In the rows, 128 means zero.
Each run below is a few steps of one of 8 hidden systems, one row a step.
z_597, trace 1:
[[130 107 101 114 121 144  88 139  73  80 121  99 167 168 105  85 132 110
  144 148 106 184]
 [123 101  83 139 160 169  99 163 107 124 140  94 157 162 108 147  91  81
   90 176 110 123]
 [ 94  92 129 155 168 150 117 142 131  95 145  93 113  91 144 176  55 129
   88 137 129 108]
 [ 90  89 156 137 143 150 137  68  85 100 128 114 116 107 167 164 106 164
  123  73 104 119]
 [167 134 113 139 138 135 129  53  85 134 126 151 155 120 165 158 140 108
  151  98  61 131]
 [170 162 103 122 166 113  91 124 155 137 133 178 200 105 164 133 110 143
  141 150  78 137]
 [133 136 155 149 168 147  94 174 169 154 130 159 177 149 153 119 123 199
   93 140 124 122]
 [143 145 182 196 147 157 144 168 134 122 130 152  95 153 155 129 174 148
   87 119 132  88]
 [109 164 137 124 129  98 171 156 116  79 130 178  85 121 176 127 177 110
  129 111 109  74]
 [ 88 150  85  83 104  84 171 153 121 164  92 171 122 140 151 138 145 141
  165 116 105 107]]
z_662, trace 2, 10 rows:
[[114 105 120 120 112 156 146  78 132 147 113 179 159  81 134  90 153  58
  127 113 143  89]
 [137 103  89  96 154 121 151 108 167 190 138 156 188 120 132 125  96 104
  120 126 136  63]
 [150 120 120 140 157  96 134 139 184 148 149 105 176 138 106 120 102 175
  135  92 182  85]
 [163 174 162 134 135 117 110 106 152 108 166 107 140 150  93 123 177 165
  134  71 169 130]
 [161 212 130  88 124 113 109 111 139 131 175 135  95 146 109 168 184 123
  123 126 106 151]
 [110 183 126  92 121 112 110 174 155 162 140 138  71 122 129 182 118 156
  108 184 106 164]
 [105 108 181 155 106 155 119 159 130 156 104 108  65 117 126 135 107 169
  106 165 144 184]
 [132  82 174 156  93 165 144 109  90 112 120 108  69 105 115  89 135  76
  116 155 147 158]
 [108  83 115  73 112 134 153 114 100 111 135 141 121 109 134  69 120  45
  123 161 129 113]
 [ 97  63  83  68 141 122 139 137 120 149 122 120 188 153 129  92  74 120
  129 144 131 104]]
z_913, trace 3:
[[125 107 127  92 114 136 124  96 103 188 128  89 140 192  99 143 125 174
  139 103 126 167]
 [166 122  88 181 120 131 117 150  96  99 122  65 122 151  76 131 122  79
  145 153 138 159]
 [ 71 145 118  93 131 153  69 153 143  63 138 132 161 105  99 103 138 116
  110 131 161 139]
 [ 98  95 147 122 150 209  99  88 110 157 139 134 143 132 143 163 116 133
   69 126 105 124]
 [143  90 120 176 145 119 157 124 112  97 127 110  95  70 156 152  64  85
  127 151 111 113]
 [100 115 147  82 120  93 127 100 133  83 121 156 149  67 160  79 112 157
  163  97 137 138]
 [181 108 144 126 132 142 128  75 101 174 124 152 173 165 155  96 141 138
  143 121  82 149]
 [193 136  91 159 157  88 139 189 135 111 138 127 147 150 140 107 107  97
  141 179 105 113]
 [ 89 156 139  96 154 106 104 189 155  91 142 142 153 152 140 117 141 203
  119 110 139 111]
 [128 142 154 154 139 161 132 114  82 138 134 115  96 186 141 180 169 160
  103  94  90 130]]
z_298, trace 4:
[[124 126 113 162 109 128 139 129 189 207  98 122 147 106  80 146 123 148
  136 106 190 122]
 [164 152 151 176 114 138 127 124 169 118 136 125 131 110  80  85 180 100
  125 105 200 116]
 [144 151 143  74 125 139 127 120 128 116 181 136 114 158  99  84 181  68
   97 138 148 102]
 [116 116 109  51 144 114 140 134 142 151 182  88 107 165 107 153  86 119
   97 149 137 104]
 [130 112 141 118 132  96 126 114 144 132 153  57 111 129  95 160  79 189
  144  98 160 160]
 [176 141 157 152  98 128 103  85 106 119 126  89 113 127  92 123 151 143
  165 115 134 215]
 [157 140 114 110 103 145  92 118 112 122 135 130 119 107 107 109 130  65
  129 194 105 197]
 [ 83  98 135  86 135 152  96 153 145 124 133 132 126  83 137 107  69 115
   93 193 131 151]
 [ 91  52 186 150 138 167 133 126 113 121 118 105 106 116 152 109  87 166
   94 123 147 133]
 [150  69 147 177 123 133 169  90  59  94 112 109 106 129 157 102 129 103
  150 102 110 127]]
z_910, trace 5:
[[152 101 151 146 158 145  99 148 131 140 113 153 195 155 162  77 114 187
  127 140 108 143]
 [175 118 154 168 157 126 155 153 113 126 149 120 133 204 140 103 158 145
  115 107 127  83]
 [123 146 111  77 135  61 174 162 134 104 160 117 110 172 124 117 144 140
  145 101 148  74]
 [ 95 143  96  62 105  86 142 119 119 175 120 113 111 153 116 177 118 173
  160 107 114 153]
 [114 154  86 173  96 145 126 134 136 177  80 113 121 127  77 189 146 125
  146 112 143 155]
 [ 88 168 127 152 109 165  96 144 167 127  96 171 151  86  98 121 182 116
  115 109 175 121]
 [100 132 171  95 128 182 121  96 154 171 134 192 131 106 156 117 162 123
   80 124 129 101]
 [165  93 159 141 141 129 175  95 166 187 151 144 104  94 150 123  97 100
  102 144 144  83]
 [172  98 155 127 118  80 151  91 154 121 138 110 131  80 122  77  94 137
  169 115 170 145]
 [179 120 139 102 105 122 112  75  94 123 144  97 145 156  95  84 149 117
  163 124 124 194]]
z_910, trace 6 (10 x 22):
[[124 150 120 164 117  82 128 148 113 101  85 130 130 116 148 141 129 199
  187  95 112 163]
 [132 165 102 149 110 140 129 135  83 126  84 170 152 167 138 122 204 118
  154 107  89 134]
 [107 147  80 112 137 131 140 188 150 165 112 185 164 155 135 116 151 101
  108 154 124  70]
 [ 97 113 146 112 147 119 140 157 179 189 118 154 148 127 148 132  99 208
  109 114 152  96]
 [148 118 169 174 117 123 171  92 133 168 119 125 110 140 133 141 155 177
  139  58 154 108]
 [151 155 107 115  96  95 172  93 138 136 126 141 124 120  98 108 184  84
  166  78 166  97]
 [125 150  95  42 103 114 116  97 163 191 136 148 165 121  94 119 133 114
  143 142 139 150]
 [155 132 139 142 124 163  94 123 174 211 133 103 138 132  84 153 109 143
  103 159 156 171]
 [147 150 187 178 122 152 110 138 170 113 148 110  91 106  89 114 158 133
   99 123 196 137]
 [115 140 186  75 102 134 135  95 121 101 162 143  61 109 131  95 172 103
  110 129 140 137]]
z_221, trace 7:
[[119 127 137 185 105 153 116  96 124  96  81 163 145  53 139 104 152 109
  150 107 137 147]
 [127  89 129 113 124 174 136  86 120 171 110 182 183 125 147  74 143  88
  113 128 122 102]
 [147 109  96 137 155 107 181 138 164 174 141 144 141 126 137 133 101  83
  112 137 147  41]
 [149 136 151 125 147  69 142 137 185 107 160 121 139 104 126  97 110 175
  146  96 180  98]
 [171 150 161 101 130 112 117  97 127 149 161 111 140 192 111 119 165 183
  139  92 129 153]
 [156 201  90 112 125 111 120 141 114 125 154 119 102 170  98 172 174  93
  134 144  95 140]
 [ 82 182 113  89 123 121  84 184 151 105 122 151 113 100 125 151 125 149
  115 172 116 166]
 [ 90 110 177 154 115 181 109 154 122 169  95 138  93 130 140 142 127 176
   94 151 126 170]
 [130 104 158 201 104 168 159 123  91 111 103 127  70 109 128 116 163  73
  112 129 140 121]
 [ 94  84 125  86 102 126 153 106 112  98 118 146 126  86 132  62 131  67
  140 127 154 112]]
z_221, trace 8 (10 x 22):
[[182 107 120 159 104 110 160 122  81 103 112 119 106 133 125  77 144  60
  166 155 117 155]
 [112  89  83  79 128 108 126 164 109 107 115 133 177 144 127  61  97  93
  146 167 124 128]
 [100  78  95 140 158 128 131 178 120 145 116  91 167 175 122 142  71 164
  114 128 136 102]
 [119 128 124 191 157 131 121 134 111  61 133  84 138 137 117 160 130 158
  127  65 148 104]
 [ 97 153 127  95 132 148  96  65  93  74 141 139 160 118 135 143 168 133
  135  62 103 131]
 [113 154  84  89 127 140 127  78 122 183 121 168 142 111 150 200 124 109
  127 123  72 123]
 [144 160 115 171 134 113 124 137 183 163 105 171 133  49 152 165 101 130
  138 153 117 132]
 [165 125 191 167 137 145 116 128 163 142 120 180 152 101 160  67 144 158
  117 141 141 130]
 [173 121 161 124 137 133 173 132 115 149 152 157 114 179 152  77 172  97
  104 134 121  80]
 [123 141 109  78 124  56 184 170 133 114 150 131  86 145 136 106 135 107
  144 135 138  80]]
z_187, trace 9 (10 x 22):
[[132 144  69  97 115 142 137  87 123 207 125 144 142 133 111 185 135  80
  129 131 100 120]
 [116 142 104 148 139 103 123 122 188 123 122 126 140  40 120 166  74 137
  141 117 164 117]
 [123 114 196 170 143 179  95 119 148 114 126 141 156 118 133  92 150 180
   99  95 167 132]
 [189 118 142 157 134 157 153 126 117 165 140 153 128 165 133  92 167  63
  102 159 116 104]
 [141 140 106  58 136  59 155 149 163 135 161 148 116 102 148 103  91 108
  139 169 125 106]
 [121 120 157  98 134 104 109 140 140 150 138  89 123 156 118 140  93 228
  136 123 140 175]
 [168 138 131 203 113 144 128 145  92 109 120  73  92 167  85 142 165 110
  136 129 138 162]
 [ 95 163 105  93 111 128 115 150 110  60 134 154 112 104 118  99 171  60
  128 150 124 129]
 [ 53 112 111  52 128 161 109 119 121 173 120 147 140 129 139 160 103 147
   97 139 105 136]
 [123  84 115 193 129 139 157 107 124 165 100  91 102  97 125 186  76 126
  128 111 136 118]]
z_187, trace 10:
[[171 134 142  85 145 126 115  67 140 111 198 101 149 132  98 109 137 101
  117 106 148 121]
 [180 151 127  91 146 132  84  89 154 141 192 101 143 123 101 150 108 111
  106 157 119 162]
 [165 147 146 142 152 143  77 135 155 114 173 100 109  95 114 158  89 125
   99 184 124 179]
 [134 125 180 146 134 160  94 147 118  95 144 125  81 102 151 122 112 125
   93 190 110 177]
 [128  98 162 123 110 148 138 140  81 126 113 143  74 123 169 105 113 104
  114 193  82 171]
 [111  81 115 112 105 102 155 141  77 126  91 130 102 111 167 105  85 121
  161 167  87 168]
 [ 99  79 101 137 120 108 136 139  73 101  75 112 152 132 149 110  93 158
  180 118 105 161]
 [105  98  83 164 140 133 128 143  67  83  84 120 181 163 137 122 135 128
  156  92 100 117]
 [ 99 136  71 131 158 127 135 131  92  82 122 148 181 147 152 150 146 105
  133  88  92  67]
 [106 157  97 108 167 122 132 103 132 124 145 161 161 127 164 190 135 145
  122  76  91  67]]
z_929, trace 11 (10 x 22):
[[102  61  83 138 136 169 110 122 101 117 103 106 204 131 104  98  92  92
  123 129 143 120]
 [139  77 111 167 170 161 107 105 121 119 147  77 182 138 108 143  78 119
  103 109 145 106]
 [158 130 124 148 174 118 114  85 135  87 177  85 148 113 126 173  94 143
  126  86 125 107]
 [157 179 126 117 157  96 108  80 133 110 161 130 140 112 151 191 124 167
  147  90  83 136]
 [160 200 116 132 135 104 105 128 144 152 129 165 125 106 158 188 135 156
  148 146  67 162]
 [140 182 141 153 129 124 102 175 163 136 107 184 114  87 162 134 135 149
  124 180  99 162]
 [120 129 185 156 128 147 127 178 146 129 107 188 111 114 176  79 150 149
  100 165 123 126]
 [118  92 168 142 130 129 185 168 119 134 114 163 101 150 172  68 145 128
  111 138 135  74]
 [ 94  89 117 107 121  91 193 163 113 125 107 133 124 163 142  82 132 129
  143 102 157  64]
 [ 89 107  79 112 116 114 151 152 115 141 102 107 164 182  92 113 142 139
  152  83 168  99]]
z_913, trace 12 (10 x 22):
[[120 120 130 107 133 156 122 126 104  66 155 144 142 136 121  69 171  48
  105 131 139  93]
 [ 94 114  92  52 165 138 123 118 137 153 163 144 159 136 147 160  84 113
   93 141  93  83]
 [128  88 107 162 150 106 140 129 126 142 114  86 133 113 143 179  48 179
  145 117 120 137]
 [144 126 149 180 118 110 123 104 107  55 109 111 140 100 126  94 148 149
  177  77 147 158]
 [162 167 135 103 132 153  98  88 110 105 151 176 168 138 136  91 192  88
  126 127  94 140]
 [153 152  98 111 170 132 110 162 155 167 152 161 148 133 156 161  94 113
   93 196  77 114]
 [102 120 150 162 149 105 133 192 156 121 111 122 104 111 160 150  79 207
  121 137 135 127]
 [118 129 185 155 104 129 155 109  88  89 112 131  79 141 146 108 185 163
  144  74 136 136]
 [150 162 102  93 102 119 155 100  87 127 136 162 105 146 129 121 189  51
  147 136  89 122]
 [103 155  61  79 126 108 122 168 160 184 107 157 160 125 122 153 106 120
  134 172 109 129]]
z_662, trace 13, 10 rows:
[[197 162 140 170 136 117 126  95 157 189 122 153 152 124 141 158 141 171
  151 108 107 142]
 [191 189 152 182 135 104 132 155 184 136 139 162 107  99 136 124 160 126
  129 145 142 117]
 [132 161 194 115 132 143 139 151 160 151 147 187  89 134 160 104 181 152
   89 140 133 105]
 [149 118 157 125 116 132 181 145 120 194 141 127  61 184 132 132 151 124
  101 148 126 110]
 [112 118 126 124  85  99 181 179 128 145 111 107  67 153  94  96 145 107
  139 143 179 121]
 [ 77 113 131  88  79 161 128 133 115 145 101 131 127 152  80  81 173 115
  129 120 175 148]
 [114 113  80 114 109 177 115 112 117 172 125 102 148 152  66 140 137  62
  109 144 148 134]
 [ 77 120  83 114 138 147 106 144 162 120 140  97 146  91  75 152  89  95
  101 132 178 105]
 [ 81 104 145  96 141 157  97  77 145 116 155  95 150  94 104 151  94 161
  106  84 163 132]
 [166 121 125 113 138 114 116  49 128 125 174  78 128  99 111 170  90 120
  144 109 120 159]]
z_597, trace 14 (10 x 22):
[[ 97 142 131 181 134 165  77 150 178 129 104 124 158  77  93 149 119 158
  108 123 175 147]
 [ 83 133 173 133 126 196 105  94 135 117 141 142 117 114 114 135 177 125
   82  81 166 105]
 [139 147 132  93 129 129 165  68 139 154 166 163 103 104 139 150 157  71
  108 106 122  71]
 [154 145 123  71 126  58 156 101 177 168 148 154 130  90 147 125  97 146
  164 130 129 121]
 [167 130 160 118 109  97 123 127 151 171 123 123 145 155 114  85 137 200
  164 124 148 181]
 [185 153 153 163 118 142 110 162 120 111 138 115 119 178  91  77 187 110
  121 154 144 160]
 [109 142 116  94 139 123 127 197 121  77 163 121 100 152 119 105 141  76
   94 175 134 101]
 [ 68  90 109  86 125 111 170 167 115 146 131  96  78 147 126 158  83 133
  112 141 138 107]
 [115  94 121 163  86 118 160 103  90 136  89  83  73  98 119 160 100 128
  165 110 134 171]
 [120 122 108 127  99 147  95  78  80  87  98 127 156  89 119 107 141  93
  167 118 112 188]]
z_929, trace 15 (10 x 22):
[[144 107 134 132 149 149 128 133 135 204 107 174 167 152 174 128 111 162
  111 154  82 127]
 [167 119 126 197 151  94 160 192 164 132 120 122 110 118 137 121  90 128
  126 163 148 100]
 [108 136 162 118 145 100 118 163 143  59 138 142 153 133 142  72 153 182
  135  94 159 109]
 [134 142 133 120 133 138 154 133  94 160 133 147 130 214 139 133 189 143
  115  96 101  93]
 [104 161  67 129 127  95 159 181 139 128 127 120  92 133 109 177 129  85
  123 139 134  83]
 [ 40 145 125 100 110 147  95 144 152 111 104 135 140  98  98 137 144 165
  121  99 171 143]
 [128 129 154 168 102 196 130  89 125 187 108 142 122 135 101 137 185 111
  105  99 151 128]
 [144 129 113 126 124 120 158 101 158 131 155 139 110  67 116 124 123  39
  117 139 157  79]
 [ 94 105 142  37 130 115 122  92 165 152 150 138 155  92 132 106  85 161
  129 118 150 128]
 [183 115 147 137 111 121 145  97 140 215 127  98 120 161 101 130 118 161
  145 129 142 167]]
z_298, trace 16:
[[177 152 111 137  98 107 135 142 115 100 123 127 107 119 102  81 160  53
  160 170 134 161]
 [ 76 120 116  42 116 136 108 164 134 128 134 146 141 133 117  81 119 111
  109 178 141 144]
 [ 80  67 142 141 141 172 122 158 125 152 123  80 120 155 104 143  85 157
   77 132 165 122]
 [128  95 141 187 126 128 144 101  87  61 128  70 101 111 114 134 124 117
  142  77 153 125]
 [131 132 114  79 105 130 119  57  73  94 128 141 151 122 130 107 161  91
  166  99  95 158]
 [130 114  72  93 147 152  92 107 131 179 126 140 192 124 128 151  84 102
  118 166  90 144]
 [129 115 142 168 174 140  88 145 178 108 138 123 167  75 142 139  66 166
  102 136 145 121]
 [148 136 206 162 145 151 116 107 113  85 143 152 107 120 172 106 166 165
  111 104 113 135]
 [162 135 125 117 131 119 166 117  77 138 135 156  83 151 178 140 145  83
  129 159  54 119]
 [108 120  78  88 133  64 158 160 143 153 106 149 136 101 164 138  71 141
  160 155 103 116]]

Which system made each of these runs?
trace 17 (2 x 22):
[[105  78 138 126 140 167  88 169 121  99 135  92 157 148 103  73 100 127
   95 163 164 147]
 [117  69 131 154 150 168 148 130  92 103 153  76 108 158 113 136 110  87
   82 122 146  86]]
 -> z_597
trace 18, 2 rows:
[[109 134 116  55 111  77 181 132 154 188 135 152  90 116 147 137 108 132
  139 140 127 109]
 [135 104 121 126  91  92 163 133 131 197  90 106 120 156 100 118 121 173
  170 115 157 159]]
 -> z_913
trace 19, 2 rows:
[[184  97 201 106 140 131 142  94 116 131 178 119 103 158 145  76 134 137
  113 133 127 137]
 [177 108 123 107 122  82 172 129 109 118 168  77  83 155 109 107 108  89
  146 153 139 130]]
 -> z_910
trace 20:
[[108 150 119 127 131  82 152 147 152  73 134 159  98  48 160 129 114 102
  139 134 133  95]
 [117  95 172  91 117 119 131 104 138 172 108 152 146 123 158  85 116 203
  146 115 132 160]]
 -> z_221
trace 21:
[[173 162  81 157 125 114 159 130 143 192 121 151 114 119 133 182 129  82
  135 156  96 108]
 [134 159 144 146 134  97 109 171 187 100 120 168 145  65 139  82 121 144
  138 155 151 135]]
 -> z_221
trace 22 (2 x 22):
[[164 138 158 127 140 112  93 160 190 125 160 107 131 105 106  95 100 154
  115 175 170 165]
 [148 130 205 126 117 142 110 121 106 109 156 103  71 154 126 108 154 168
  115 136 127 187]]
 -> z_910
trace 23 (2 x 22):
[[116 114 153  98 179 151  97 102 146  94 180 142 151  88 165 131  88 129
   84 136 109  98]
 [150 102 159 116 161 110 136  88 117 125 156 120 111 100 188 154  66 169
  128 130  83 138]]
 -> z_913
trace 24:
[[ 84 175 130 122 138 145 135 116 121 126 128 181 107 114 168 193 169 141
  109  92  92  89]
 [126 165 134 142 111 126 154  86 149 182 104 184 107  82 158 179 156 140
  137  94 110 116]]
 -> z_187
trace 25:
[[106 131 125  42 104  81 144  94 134 100 148 145 112  77 131  93 124 101
  160 124 145 133]
 [145  94 111  97 111 147 109  78 102 189 122 108 138 133 121 144  89 118
  141 161  93 194]]
 -> z_910
trace 26 (2 x 22):
[[145 134  87 152 140 136 113  82  93 136 102 139 192 144 143 165 140 139
  158  84  78 140]
 [171 169  86 200 154 121 103 150 140  98 111 150 180 101 137 142 134 106
  146 138 100 125]]
 -> z_913
trace 27, 2 rows:
[[140 127 141 184 137 159  85 178 118  90 130  75 115 151  87 122 124 133
  109 161 151 177]
 [ 87 105 147 117 140 185  93 134  75  57 146 104 113 145 124 113 141  98
   85 139 121 141]]
 -> z_221
trace 28 (2 x 22):
[[129 157  83 141 165 110 132 193 150 145 117 164 179 168 151 140 139 147
  120 134 107  75]
 [104 161 123 186 141 118 133 197 163 135 102 136 112 130 133 171 137 182
  118 111 148 103]]
 -> z_597
trace 29, 2 rows:
[[114 173 144 124 115 156 120 102  83 115 141 126  68 150 129 186 187 124
  116 101  91 150]
 [126 173 106  79 116 123 123 114 124 145 137 173  92  90 158 172 129  89
  129 177  69 151]]
 -> z_597
